Families of rows that turns and mirrors carry onto each other, the same ones carrying the whole set onto itself: the rest of each named row's family, in list order
3 families of 6 rows
Z_876: -2.22 -1.78 -2.07 +0.69 +2.31 -2.05 -3.81 +3.26 +0.67 +2.11 -4.07 -3.66
 -2.06 -0.81
Z_580: +0.49 +2.05 +0.28 +2.86 -0.37 -3.83 +0.79 +3.25 +0.75 +3.33 -1.49 +1.74
 -2.88 +0.30
Z_717: +0.50 +4.71 -2.08 +1.16 -1.58 -2.52 +1.57 +1.46 -0.06 +4.22 -4.97 +0.87
 +2.37 +3.82
Z_104: +2.51 +2.44 +0.92 +0.11 +4.03 +0.32 -2.84 +3.11 -1.31 +1.08 -3.97 -0.75
 +4.03 +2.62
Z_642: +0.24 +2.00 +2.15 -0.60 +3.96 +1.31 -3.38 +4.74 -0.98 +1.27 -4.78 -1.37
 +3.66 +2.31
Z_591: -3.21 -1.20 -1.44 +0.84 +1.29 -2.88 -4.15 +2.91 +1.02 +2.09 -5.13 -2.96
 -1.98 +0.63
Z_681: -0.67 +2.92 +2.20 +2.98 -2.19 -2.93 +0.37 +4.11 -0.25 +3.47 -1.69 +0.91
 -2.55 +0.39
Z_411: -0.86 -2.07 -2.49 +0.42 +3.03 -2.87 -3.86 +1.77 +0.45 +1.83 -4.99 -2.21
 -1.65 +0.70
Z_883: +1.68 +2.60 +2.44 -0.54 +4.21 +0.87 -2.86 +4.69 -0.19 +1.01 -3.42 -0.77
 +2.54 +2.06
Z_990: +0.86 +0.57 +1.87 +1.20 +0.62 +2.80 +2.01 +4.45 -2.36 +2.90 -0.96 -2.04
 +3.85 -0.34
Z_149: -2.68 -1.37 -3.94 -1.27 -0.64 +0.18 -0.12 +0.74 -1.14 +3.27 -5.35 -4.38
 +2.52 +0.97
Z_128: -1.09 +5.70 -0.14 -0.18 -2.03 -1.56 +0.70 +2.47 -0.56 +3.97 -5.17 +1.31
 +1.74 +3.85
Z_216: -3.83 -1.37 -3.21 -0.78 -1.88 -0.10 +0.26 +0.98 -0.88 +4.55 -5.37 -3.33
 +2.02 +0.44
Z_524: +1.15 +0.03 +1.10 +1.19 +2.31 +1.16 +1.62 +4.36 -2.47 +3.26 +0.02 -1.27
 +3.05 -1.74
Z_397: -0.20 +5.27 -1.04 -0.43 -1.77 -2.58 +0.66 +1.78 +0.34 +3.43 -5.54 +0.85
 +0.39 +4.47
Z_920: -1.92 -1.96 -4.56 +0.30 -0.03 -1.03 +1.22 +1.45 -1.60 +4.78 -4.82 -3.69
 +2.46 -0.21
Z_508: -0.11 -0.80 +2.69 +0.77 +0.66 +2.56 +0.76 +4.71 -2.60 +3.13 -1.37 -2.20
 +2.96 -1.23
Z_675: -0.56 +2.76 +0.02 +3.06 -2.38 -2.72 +1.77 +3.94 -0.10 +3.98 -1.80 +0.23
 -3.00 +0.21

Which other rows belong to the same family as Z_920? Z_580, Z_717, Z_104, Z_411, Z_524
Which other rows belong to the same family as Z_397? Z_876, Z_883, Z_990, Z_149, Z_675

Families of rows that turns and mirrors carry onto each other, the same ones carrying the whole set onto itself: the rest of each named row's family, in list order
5 families of 6 rows
Z_306: +0.73 +2.66 +2.64 +0.94 -4.37 -1.02 -2.43 +1.71 -0.51 -3.22 -3.51 -4.26
 +1.24 -0.72 +0.19 +1.47 -0.19
Z_740: +1.77 +4.00 +0.09 +0.51 +0.32 -3.59 -3.96 +0.93 -1.60 -0.88 -2.21 -1.54
 +1.07 -3.82 -0.20 +0.73 +1.22
Z_552: +1.76 +0.62 -1.08 +1.03 +1.60 +2.84 +1.64 -0.29 -2.80 +1.98 +1.70 +2.15
 +1.47 +1.57 -2.81 -2.89 +1.32
Z_929: +1.67 +3.81 -0.12 +1.19 +2.04 -1.10 -2.66 -1.46 -1.24 -2.02 -0.65 -0.72
 +2.02 -4.85 +0.70 -0.34 +0.39
Z_481: +0.36 -3.73 +1.44 -0.55 -4.99 +0.80 -1.82 -0.44 -0.77 -1.86 -2.06 -2.13
 +1.74 +1.75 -1.43 +3.21 +0.43
Z_296: -0.40 -2.60 +1.42 +1.45 -5.46 -0.15 +0.83 +0.99 +1.50 -0.73 -1.30 -1.37
 +1.40 +1.82 -2.21 +3.31 +1.53
Z_299: +0.66 -2.26 -2.50 -0.76 +1.23 +2.27 +2.52 -2.21 -2.72 +1.20 -0.06 +1.36
 +1.75 +0.46 -1.51 -2.54 +1.50
Z_765: +1.40 -2.60 +1.15 -0.80 -3.77 +2.46 +3.12 +1.51 +0.58 +0.86 -0.22 -1.45
 +1.26 +3.71 -1.28 +0.78 -0.20
Z_821: +0.23 +2.22 +0.30 +0.36 +2.12 -1.79 -3.83 -1.26 -0.73 -3.05 -2.21 -0.38
 +0.43 -4.21 -0.56 -1.00 +0.11
Z_850: +2.03 +4.47 -0.84 +1.06 +0.52 +2.40 -0.96 +0.20 -4.02 -0.83 +0.01 -0.99
 +1.25 -1.84 +0.62 -4.32 +1.79
Z_668: -1.05 -2.52 +0.44 +1.03 -5.35 +0.78 +0.54 -0.05 +1.32 -0.46 -1.40 -2.88
 +1.70 +0.96 -1.25 +3.51 +3.22
Z_30: +2.60 +1.00 -0.39 +1.25 -4.59 -2.34 -2.03 +0.91 +1.59 -3.08 -2.85 -3.72
 +1.39 -1.74 -1.00 +2.65 -0.37
Z_657: +0.95 +3.64 -1.43 +0.88 +1.94 +1.62 +0.56 +0.79 -1.80 -0.59 -0.14 -0.23
 +0.01 -2.03 +0.34 -5.14 +1.85
Z_198: +0.36 -1.63 +0.76 -0.84 -4.51 +2.66 +2.67 +1.83 -3.00 +1.66 -0.96 -1.30
 +1.26 +3.71 -0.60 -0.84 +2.20
Z_649: -0.34 -4.28 +0.80 -0.89 -3.31 -1.25 -1.42 +0.45 +1.08 -1.55 -2.65 -1.87
 +1.57 +1.45 -0.99 +3.32 +0.88
Z_930: +1.01 -1.96 -0.86 -1.07 +0.93 +2.96 +2.16 -0.53 -2.64 +2.82 +1.61 +1.33
 +2.07 +1.63 -0.70 -1.14 +2.08
Z_162: +3.25 +3.42 -1.20 +0.05 +2.36 +1.10 -3.12 +0.83 -2.14 -0.06 +1.04 +0.51
 -0.64 -1.83 -1.47 -3.66 +1.47
Z_718: +2.26 +4.32 +0.05 +2.21 -0.14 -3.12 -3.75 +0.79 -0.52 -2.23 -1.40 -0.49
 +1.33 -3.82 -0.72 +0.45 +0.31
Z_423: -0.32 -1.99 +0.69 -0.49 -3.66 +2.57 +3.95 -0.15 -0.56 +1.67 -0.52 -0.09
 -0.21 +2.16 -3.58 -0.80 +1.04
Z_74: +1.71 -1.14 -1.18 -1.17 -0.20 +2.73 +1.47 -2.41 -5.18 +1.19 -0.09 +1.49
 +1.66 +0.46 -2.04 -2.64 +0.81
Z_601: +0.19 -2.19 -0.49 -0.84 -3.55 +1.34 +4.01 +2.27 -0.42 +1.28 -1.56 -1.77
 +1.21 +3.66 -0.55 -0.82 +1.53
Z_416: -0.10 -2.12 +0.53 +0.74 -2.64 +2.36 +3.62 +0.31 -0.99 +2.00 +0.04 +0.41
 +1.49 +3.58 -3.30 +0.10 +1.13
Z_227: -0.87 -2.14 +3.07 -0.26 -3.66 -0.85 -0.61 +0.37 +1.34 -1.07 -2.14 -2.50
 +1.68 +0.40 -0.60 +4.49 +0.15
Z_570: +0.66 +2.18 +1.48 +0.96 -2.21 -1.82 -2.67 +2.61 +2.02 -3.69 -3.20 -4.12
 +0.52 -0.59 +0.60 +0.86 -0.02
Z_630: +3.12 +3.17 -1.19 -0.23 +1.39 +1.28 +1.25 +0.57 -2.71 +0.82 +1.29 +1.25
 +0.23 -2.22 -0.02 -4.23 +0.63
Z_435: +1.36 +2.38 +1.93 +1.27 -2.92 -1.23 -2.86 +1.71 +2.28 -3.75 -1.38 -2.80
 +0.07 -3.22 +0.62 +1.30 -0.05
Z_131: +1.13 +2.52 +1.01 +0.38 -0.56 -1.12 -4.93 -1.43 -2.68 -3.22 -1.70 -0.49
 +0.33 -4.57 -0.52 -0.61 +0.54
Z_729: +0.86 +1.01 +0.80 +2.63 -4.12 -2.49 -2.53 +1.16 +1.96 -3.07 -2.10 -2.56
 +1.73 -1.26 -0.88 +3.55 +0.56
Z_996: +0.73 +1.10 -0.71 +0.32 +2.39 +3.60 +1.59 -1.56 -2.96 +2.23 +0.42 +0.03
 +1.53 +1.86 -2.80 -2.48 +0.97
Z_512: +2.49 +4.08 -1.05 +1.61 +2.51 +0.00 -2.19 +0.78 -2.58 +0.11 +0.82 +1.62
 +0.85 -2.16 -1.29 -2.95 +1.54

Which other rows belong to the same family as Z_930? Z_929, Z_765, Z_227, Z_630, Z_435
Which other rows belong to the same family as Z_718? Z_552, Z_296, Z_416, Z_729, Z_512
Which other rows belong to the same family as Z_821? Z_299, Z_657, Z_649, Z_601, Z_570
Which other rows belong to the same family as Z_668? Z_740, Z_30, Z_162, Z_423, Z_996

